rotation steps, each row followed by its count of steps:
The counts run from 0 to 32.
[ 97 162 138 129 140  88  73 137 132 144 129] -> 14
[ 86 148 116 160 174 149 125 100 126 123  98] -> 7
[109 146 149 154 128  76 100 151 121 159 145] -> 17
[102 127 155 190 155 112 158 136 124 150 128] -> 22
[ 82 149 115 148 188 144 122 105 134 127 102] -> 28
[ 87 139 120 160 181 149 133 101 134 126 101] -> 27
[ 90 132 133 174 175 140 157 115 125 135 107] -> 25
[ 86 167 119 121 155 104  70 123 132 132 118] -> 12
[108 135 162 177 135  89 130 154 124 166 143] -> 19
[ 89 135 126 165 179 148 146 110 130 131 106] -> 26
[ 84 149 114 145 173 141 108 103 128 121  98] -> 8
[ 89 132 137 179 165 144 163 117 124 138 107] -> 4
[ 83 159 113 131 167 129  86 112 132 122 103] -> 10
[ 98 130 152 191 154 126 159 135 119 150 122] -> 2
[101 157 139 138 137  73  75 146 126 153 136] -> 15
[ 94 128 138 184 168 136 163 121 128 143 113] -> 24
[ 91 161 125 127 146  94  72 124 136 139 121] -> 13
[ 87 155 114 130 178 133  93 107 137 123 106] -> 30
[101 124 150 189 159 126 165 125 125 153 123] -> 23
[ 91 129 143 186 154 136 162 127 120 141 117] -> 3
[ 85 139 126 164 178 153 139 111 124 127  98] -> 6
[ 85 152 111 137 179 137 106 101 138 125 101] -> 29
[103 129 155 187 145 114 154 140 118 156 127] -> 1
[109 127 156 186 146 105 154 142 122 157 133] -> 21
[ 86 155 113 139 173 135  99 107 135 121  99] -> 9
[110 132 158 179 134  97 144 147 124 163 143] -> 20
[105 153 146 145 129  75  88 144 125 156 143] -> 16
[103 132 158 187 134 100 148 146 115 160 134] -> 0
[ 88 168 117 127 164 118  79 113 133 127 110] -> 11
[ 87 159 110 120 172 124  82 108 139 122 109] -> 31
[105 139 159 166 130  77 110 152 124 161 147] -> 18
